The rows of X fall into 3 groups, which share some directions, and each row is roughly a mix of its group's hidden directions.
X (114 x 10):
[[  8  19  -4 -17  -5  12   0   8 -22  -1]
 [ 23   7   4   0 -19 -12  15  -3   8  -8]
 [ -5   7  -6 -16  19   8 -21 -11  11   2]
 [ -4  -8  -6  17 -19  -6  23   9  -3  -6]
 [ 19   1   9   5  11 -12 -15   5  19  10]
 [ -3  18  -4  -1 -25 -19  -5  -9   5   5]
 [ 18   2 -18  -9  17   4   2  -3  21   2]
 [  0  -4  -6  24 -24  -8  14   2  -4  -1]
 [-15   0  -1  -5  -1   2   9  14 -30   7]
 [-20  -4  -4  21   3  16   1 -18   6  -1]
 [-17  -8  -6  11   2  21  -9 -20   5   1]
 [  4  -5 -11 -23   9  20  11  -1  -6 -14]
 [ -6   0  -9  12 -17  -4  -9   0  21  20]
 [ -4  -8 -24 -16  10  17   0  11  -5   7]
 [-20  14  -6  -8   7  -7  -1 -21 -13   7]
 [-23  -1  -6   9  -4  17   9 -21  -1   2]
 [ 20   9  18   7  -8 -20   1   0 -12  -4]
 [ 22  -7   2   1   6 -14  13   4  22   7]
 [ 13 -14  -1   2   0 -16   9   5  21  17]
 [ 19   2  13  -8   4 -16   0  -4  24  -2]
 [ 20   6   6 -10   2 -17   3  24  -5   0]
 [ -7  -4 -15   9 -15   6  26   8  -8  -9]
 [-19  -9  11  20  17   4  -9   5 -11   4]
 [ 19   0   0   0 -10   0  17  27   1  -4]
 [ 17   6  -1  -6   3 -22   4  25  -4  -1]
 [-21 -10   3  10  22  10  -7   9   0  10]
 [ 13 -13   9   2   6 -16   0  17  16  15]
 [ 21  11  23   5  -4  -5  15  -1  10   0]
 [ 13  -9  -5  -8  17 -12   2   7  26   4]
 [  9 -14  10   2   8 -21  -7  18  12  10]
 [ -2 -12   7   9   3 -16 -12 -17  22  -3]
 [ -1   6  26   6  -3 -16  -2  -4  -8 -19]
 [  0  -7 -30   0  -2   8 -10   1   0  19]
 [ -8   4 -19   8  -6  23   3  15 -13  -3]
 [-23   9   1   9   7   7  -4 -26  -5   0]
 [ 18  11  -4  -9  -1  -4  15  -7  25  -1]
 [-21  -9 -11  -5  14  22   4   1  12   2]
 [ -9   6   8   7 -15   7  14   0 -24 -15]
 [  0   5  -8 -14 -11  27  12   3 -14   3]
 [-23  -6  -9  20   2   4  -2 -20   4   0]
 [ -2  -9   8  15 -12 -19   6   4  -1  24]
 [ 10  17   7 -22  -8  11  -3   0 -18  -2]
 [ -6  -8 -19  -7   8  15  -8  18   4  17]
 [ 15  -6  -4  -4  13 -13   6   4  28   2]
 [ 13  -8  -2  -5  -1  11   0 -12  31   0]
 [ -4  -1  15  19  -7 -16 -11  -2  -2  21]
 [-14   8 -13 -11   7  16  -8  -9   3 -21]
 [  0   8  11 -11  24   2   7   8 -19 -10]
 [ -1 -15  14   7  14   5  23   1  -2 -14]
 [  6  20   4  -4 -17 -20  -7  -2  -3  17]
 [-12   1   9 -11  18   1 -27   7   6   2]
 [-13  11   2  12 -11   2 -15 -12  22   9]
 [-15   3  -8  18  14  14 -10 -19   6   0]
 [ -2  12   3 -16 -17  13  -5 -14 -18  -5]
 [ 18   8   1 -24   5   4  13   2 -14  -8]
 [  2 -18  -3   5  -2 -10   9  23  13  15]
 [ 13   6  -1 -17  22   4 -11  -9  15   4]
 [  6   4   3  -5 -11 -15   3 -23  22  -7]
 [  4  -3  18   4  16  12  23   4  11  -3]
 [-14  -3   2  19 -14  -6  16  14   3 -16]
 [-13   9   6  -6  -9   9  -1 -21 -22  -7]
 [-20 -10 -24  -8   0  -6  10  11  -6   5]
 [ 11   3   4  -7  -7   3  -3 -23  26  -6]
 [ 10   5   2 -24  13  17  -4  -3 -16  -7]
 [-22   6   2  13  15  -2 -11 -20  -6   2]
 [-16   1 -12   4  23   1 -18 -10  -6   9]
 [ -1  12  -9  -6  16  18  -4   5  14 -20]
 [-22 -10  -6  13   3  10   1  10 -22   6]
 [ -7   0  23  12 -13 -18   5  -4  -7 -14]
 [  5  -2 -13  -8  20   0  -5   8  27   2]
 [ -3  18  -4 -14  -2  17   4   1 -25   2]
 [ -4  -9   5  20 -11 -13 -10   1   4  24]
 [ 16  -9  17   9 -19  -6  12 -15   4   0]
 [-13  10   7  -3  -2  12 -15  -4 -26 -10]
 [ 27  10  11   0 -14  -4 -10 -11  -2 -10]
 [ 13 -16   1 -11  13 -17   6   7  18   9]
 [ -7  13   4 -16  19  -2  16   8 -14 -10]
 [ 13   7 -23  -4 -11 -15  -3  -9  14  -8]
 [ 11   4 -17 -21   7  18   4   7   3 -12]
 [ 18   3   1   3  13  -8  -3   3  30   4]
 [-23  -3  -8  12  11   0   2   9 -22   7]
 [-13  -6   9  22  -9 -24   0  -4  -5   3]
 [-22 -15 -18  -7   4  18  -3  -6   3  -2]
 [-23  -2   4  -1 -12  -9  12  -1 -24   3]
 [-11   1   5   0 -10  -9  21 -16  -1 -21]
 [-11  -8   4  20   0 -25   7  -7  12  -3]
 [-12  12   5   0  15  19   1 -23   5   5]
 [ -4   1 -10  15  -5  11  12  27   1 -10]
 [ 12   3   0 -17  11   1   9   5 -21 -19]
 [  6 -16   1  14 -11 -10  -4   8   1  26]
 [-11  23  -9   4  18 -13  -3 -14  -6   2]
 [-16   8   0  -2   3  27   0 -12 -15   4]
 [-11  -4   0  12 -14   4   5  -9  27  12]
 [  5  -7 -12  -2 -25  -5 -17 -10  -2  15]
 [  6   5   7 -19  10   2   6  -5 -25 -16]
 [ 17 -11   8   1   6 -14   0  11  17  19]
 [  8  -3  12  18 -17 -20  16  -4   2  -5]
 [-13   6 -15  -7 -24  -7  -3 -12  10  12]
 [-16  -7  -6  18   4  18  -9 -18   7  -2]
 [ -6   0  -8  18 -21   3  19   6 -11  -9]
 [ -9   6   7   4 -22  -7 -10 -24   5   8]
 [ 19   5  24   6  -4  -7   1 -11 -10 -13]
 [-25  13 -18  -5  11  -2  -8   8   0  -6]
 [  7   7  -2 -19  14   5 -17 -22  -1   6]
 [ -1 -12   0  25   3 -12 -10  -3  19  -8]
 [ -5  -3 -27  -7   7  19   9  11   7   1]
 [ 17 -17   8  -3  -7 -17  -7  19   7  -3]
 [ 21  16   6  -4 -16  -7 -13  -3   1  15]
 [  9 -17  -8   8  -3 -18  10  13  16  10]
 [ -1 -12   1  -2  22  27  -3   8   5   5]
 [ -9  16   3   2  -9  12  -5 -20 -18 -12]
 [ 18 -10   8  -7   2 -23  12 -15   9   3]
 [-13  19 -16  -3  17   9   3 -11  -9   9]
 [ 18   0   7 -15  -5 -18  -5 -10  21  -4]]
Here is one row from each group, named. Which group is each of the other rows in?
[-15   1   0 -12  10  14 -25   7 -10   8]
B
[  5  17  18 -10  14   6  -6  -9 -14 -15]
N
[ -2  -8  -7   8   7  23   2  23 -12   6]
Y

[ -8  -2   5  17 -12 -23  -8   0  -6  17]
N
[-18   9  -6   5   4  25  -1 -19  -7   2]
Y
[  9 -21   5   4  21  17   2   9  -7  -7]
N
[ -2 -18   0  18  -1 -24  -9   5  11  -4]
Y
[  9   0  10 -13   8  -6  22   2 -21 -11]
N
[ 12  16   9  -3  13   8 -26  -7   4   7]
B
[  3 -14 -19  -3   2  -8  19   5  21   4]
B
[ -5  -2   1  14 -20  -1  25   2 -10 -10]
B
[ -6  14  -9 -11   3  15  -3 -26  -8  -9]
B
[-15  13 -11   4  -5  24  -2   1 -14 -11]
B
[-13  -3  -2  -4  15   3  10  18 -20  15]
Y
